Rows are one point carried round by a steady rotation, each followed by how many ticks it has turned.
The counts run from 0 to 210.
[ 71 141  96 120 106 134 121 122  88 130 168  78 144 149 122 156 107 136
 102 149 127 161 130  92  99 122 104 154  56  98 143  83 154 164 123 151
  84 123 117 135 119 102 139 137  93 170 152 118  90 102 161 124 137] => 110
[103  74 133 137  99  89 164 141 151 113 121 112 101 143 116 138  60  93
 102  93 149 143 133 158 148 123 134 139 103 117 170 112 158 161 127 158
 112 123 124 135 152 127 104 135 114 120 134 168  79 113 165 151 171] => 15
[ 69 158 107 158  94 110 156 115 121 161 160 115  85 143  89 137 119  54
 103  99  88 129 139  99 127 108 125 163  91 123 145 138 124 134 147 173
 118 123  98 114 139 147 113 144 106 153 159 136 122 122 165 145 163] => 71
[141 142 138 126 103 125 133 146 119 158 134  82 129 122 123 131  88 120
  90  71 141 120 124 125 122  99 125 158  58 129 161  72 132 159 134 157
  99 116 137 112 163 101 137 146  92 165 120 132  92 106 173 156 145] => 31
[ 48 154 114 137 114  96 117 129  94 137  81 105 106 129 120 137 109 101
  95 100 115 132 123 155 129 117 112 118  83 127 140 134 139 124 144 157
  83 158  68 122 147 102  99 103 104 168 134 115 108 112 161 157 165] => 88
[ 98 173 133 125  86 102 128  88  95 149 161 133  92 145  78 117  94  42
 105  95 113 112 126 157 147 105 141 140  80 119 117 126 122 134 149 165
 117 148 127 131 154 125 110 157  86 157 129 142 109 140 151 145 151] => 133
[ 89 119 119 156 102 113 156 128 134 143 141  90  79 141  96 147  82  64
  96  58 118 127 145 124 136  89 143 142 102 115 166 131 134 127 135 154
 132 130 119 127 169 157  98 127 131 116 148 153 119 113 162 174 163] => 75
[ 77  90 105 135 108 116 147 112 139 111 171 114  85 159  91 146  85  67
 117 106 119 162 145 116 132 101 147 142  89  94 154 118 158 165 128 155
 145 116 121 129 161 160  99 149 109 109 146 168 102 105 155 136 151] => 201
[ 92 118 111 133  90  76 128 149 152 127 141 127 111 129  97 116 115  94
  93 101 123 148 140 150 142 101 133 162  58 118 170 116 142 159 121 163
  93 120 137 107 153 100 141 151  80 146 129 111  65 108 170 127 159] => 154
[108 149 118 136  86 102 130  98 119 117 185 123 114 141  70 137  93  60
 115 110 115 141 143 139 147 116 137 150  88 113 142 130 128 150 123 171
 112 137 155 151 151 131 126 167  73 158 124 145  88 142 155 137 150] => 196
[ 96 165 127 117 108 108 128 145 101 154  90  86 112 113 106 111  84 117
 101 129 111 119  98 136 129 123 105 132  92 101 153 105 130 123 161 141
 104 129  80 111 131  84  88 101 117 182 155 180 109 128 139 168 169] => 85
[136 133 144 126 125 121 136  78 113 109 175 105 111 145  80 105  71  97
  75 125 154 142 117 118 159 126 130 156  84  85 105  89 148 132 122 139
 121 128 140 105 129 114 118 142 126 167 132 173 105 120 131 180 150] => 124
[104  99 130 109 121 103 151 104 140 116 152 121  97 153  99  95  64  87
 123 113 132 137 111 162 129 120 147 115  92  97 130 100 153 179 162 134
 121 108 106 111 162 131  93 158 108 136 139 188  89 127 130 138 163] => 141
[ 73 169  82 141 125 150 133 114 101 131 175 106 129 124  80 149 134  94
  92 107 111 145 139  76 133 120 122 171  88 105 137  95 154 163 115 168
 110 112 113 117 145 127 132 152  91 147 130 119 126  77 181 129 142] => 113
[ 82 160 118 117 125 126 100 104  72  93 141 104 134 138  71 160  95 108
  68 101 137 136 129 155 161 126 117 112  96 104 120  99 158 134 103 168
 107 180 120 141 156  99 109 122 102 146  96 116 107 111 163 156 144] => 45
[102 141 135 105 110  97 121  98 107 110 151  87 116 138  73 109  74 115
 113 147 114 152 115 130 137 109 138 124  64  93 129 119 122 128 147 124
  96 136 118 135 141 117 104 124 119 182 146 175  84 165 107 183 156] => 1
[ 90 146 117  97 124 143 106 103  65 128 157  73 145 157 112 158  92 131
 107 131 124 152 138 125 100 120 116 113  49  97 121  91 143 157 132 143
  91 157 112 146 143 110 124 132  92 173 128 120  92 120 137 139 130] => 47
[120 138 145 144  89 101 160 129 141 141 133 113 108 134  92 103  74  82
  96 138 132 134 107 129 156 138 118 166 116  98 149 114 136 133 141 152
 123 119 120 123 109 106 100 128 123 172 156 208 104 128 140 172 176] => 208
[ 58 130 107 110 114  97  99 109 115  91 151 118 100 139  58 130 105  75
  89 133 101 156 125 150 155 109 130 113  87  86 137 133 145 131 120 138
 122 154 107 124 158 120  85 119 110 147 138 144  99 129 122 146 166] => 3
[ 66 134 121 134  92 121 126 123  90 155 159 101 106 152 114 124 101  80
 113 163 108 146 124  97  97 124 111 164  78  83 152 121 126 141 149 147
 117 123 110 116 119 119 100 131 102 182 177 161 106 116 137 123 147] => 68
[ 78 149 129 126 100 101 124 138  91 160  86  88 107 141 130 138  91 118
 112 109 114 124 127 159 102 112 112 114  63 129 157 120 126 137 159 152
  71 137  89 131 145  97 118 121  95 174 139 119  92 133 152 158 158] => 89
[ 71  87 110 149 120  99 173 134 147 124 117  90  98 143 130 122  76 135
 111 122 126 166 133 113 117 115 129 142  88 114 147 109 156 164 148 133
  87  97  85 125 133 128 111 124 133 143 169 151  94 116 149 176 169] => 17
[ 77 147 111 153 102 123 138 125 106 155 122  99 108 133 125 151 119 112
  84  60 119 130 146 113 125 111 122 150  69 137 148 111 135 140 131 168
  79 125 108 115 150 109 136 133 107 151 135  93 106  99 188 161 152] => 29
[ 97 136 119 123 107 124 134 142  92 105 134  59 167 132 108 153  86 155
  98 144 139 171 130 112 128 147 102 143  84 101 159  95 145 140 110 153
  80 141 118 160 123  88 128 112 102 182 127 146  88 123 156 167 158] => 106
[ 80 120  91 136 106 109 139 165 136 145 137  76 114 117 102 127 124 127
 118 101 105 150 136  95 104  97 122 155  58 118 199  98 132 159 140 137
  93  97 107 107 160 118 119 132 105 148 150 135  97 103 169 139 167] => 156
[ 57 156 105 112 130 144 106 103  64 103 149  80 137 148  94 168 102 125
  94 117 120 150 140 130 122 124 117 109  75 106 118 113 153 141 125 151
  90 172  99 146 151 112 115 111 103 156 118 103 102 126 154 160 144] => 46
[ 83 116 109 127 114 116 115 125 107  90 140 111 147 151  90 163 103 115
  74 125 160 163 130 136 150 137 102 143  77 102 135  98 180 161  95 170
 111 155 129 132 132  99 127 119  96 141 116 117  83  90 180 132 150] => 108
[106 121 133 147 101 114 168  87 118 108 183  95 135 170 101 127  61 113
 123 149 140 164 133 119 121 139 139 145  95 100 123 111 139 149 134 149
  86 113 124 158 110 136 130 140 110 170 140 182  90 140 132 181 150] => 60
[ 90 151 107 160 128 123 182 135 130 139 111  92 116 130 120 141  99 133
  94  83 137 143 128 101 141 141 114 156 115 136 118 105 160 141 142 171
  85 106  81 131 124 110 127 126 127 159 137 145 120  92 178 198 182] => 164
[125  85 137 133 116 103 147 108 138 141 131 108  77 149 121 111  57  83
  78  84 150 135 119 156 145  97 140 131  79  98 134 101 152 150 143 145
 130 119 126 103 156 124  92 135 128 121 159 166  95 107 142 160 161] => 78
[131 161 123 108 118 153 137 119  84 136 155  95 141 139  96 156  69  86
 105  73 156 114 120 153 144 132 137 130 104 109 136  83 145 155 138 183
 133 159 134 142 166 115 105 156  84 138  94 158 125 103 176 138 154] => 179
[ 89 158  90 121 116 155 160 119  93 126 181  82 136 153  85 163  76 111
 154 117 120 153 124  91 113 137 147 126 116 100 147 110 136 166 150 167
 124 127  90 165 154 154  97 141 100 152 130 185 139 122 159 138 151] => 55
[ 94 173 117 130 106 126 134 112  99 149 158  77 100 136  89 135  87  93
 135  85  87 138 129 117 107  93 147 121  76 125 148 140 106 130 163 142
 101 137 100 140 171 158 109 142 100 161 143 151 118 151 138 170 152] => 135
